500 stands for zero in the data rows.
Some points, one per row:
(547 594 517 608 507 489 368 246)
(514 426 567 610 333 447 543 516)
(442 496 458 316 630 606 637 516)
(517 580 597 585 558 479 349 285)
(402 449 648 583 514 427 506 487)
(425 448 603 591 381 632 334 529)
(391 582 392 435 464 656 614 405)
(483 425 579 656 483 433 516 381)
(406 497 562 673 444 536 414 406)
(646 507 372 440 521 493 464 549)
(605 512 379 417 541 602 443 477)
(583 495 493 451 564 352 586 517)
(382 554 684 475 575 474 379 495)
(436 449 485 639 419 631 428 457)
(445 520 392 351 669 535 617 523)
(576 519 450 609 420 391 535 484)
10 more points follow, each with its number after it:
(468 356 623 507 420 440 681 567) 0
(424 637 425 312 589 614 569 621) 1
(603 487 508 468 554 345 553 517) 2
(629 497 399 363 586 495 584 571) 3
(553 552 546 515 525 355 358 588) 4
(286 617 491 393 628 581 587 546) 5
(346 448 619 377 598 563 643 449) 6
(399 697 469 445 543 543 412 491) 7
(570 514 360 409 488 503 518 569) 8
(391 546 592 613 454 571 539 162) 9
Which of these numbered points is nearest to each point below by angle, seen from the average point of the first points? Its number follows each.
(640 483 492 505 460 371 518 551) > 2
(323 575 517 421 542 570 614 591) > 5
(368 634 527 359 610 591 500 444) > 5
(612 441 460 383 523 546 601 418) > 3
(598 516 333 377 477 503 540 584) > 8
(530 535 565 522 519 367 385 577) > 4
(410 574 556 598 539 612 420 253) > 9
(561 278 576 550 318 514 619 548) > 0
(628 485 529 521 447 365 510 526) > 2
(452 333 646 489 422 452 704 576) > 0
(502 444 551 556 511 325 523 564) > 2
(619 474 472 540 379 350 598 590) > 2
(345 469 622 359 615 563 646 437) > 6
(536 520 553 505 521 384 398 576) > 4
(368 522 522 571 453 699 493 343) > 9
(450 381 615 496 423 460 662 565) > 0
(447 361 611 502 410 476 696 555) > 0
(393 664 426 423 536 564 476 595) > 1
(379 478 590 371 600 561 617 452) > 6
(425 563 610 576 505 532 369 348) > 9
(577 549 437 611 509 444 336 508) > 4
(392 606 548 377 602 582 486 419) > 5
(347 467 633 377 603 556 632 435) > 6
(557 530 639 591 395 448 385 277) > 9
(421 472 393 524 360 700 686 498) > 1
(570 596 318 462 493 459 548 652) > 8
(611 455 443 377 528 574 575 420) > 3
(577 450 423 391 566 516 561 563) > 3
(297 526 507 473 601 580 654 496) > 5
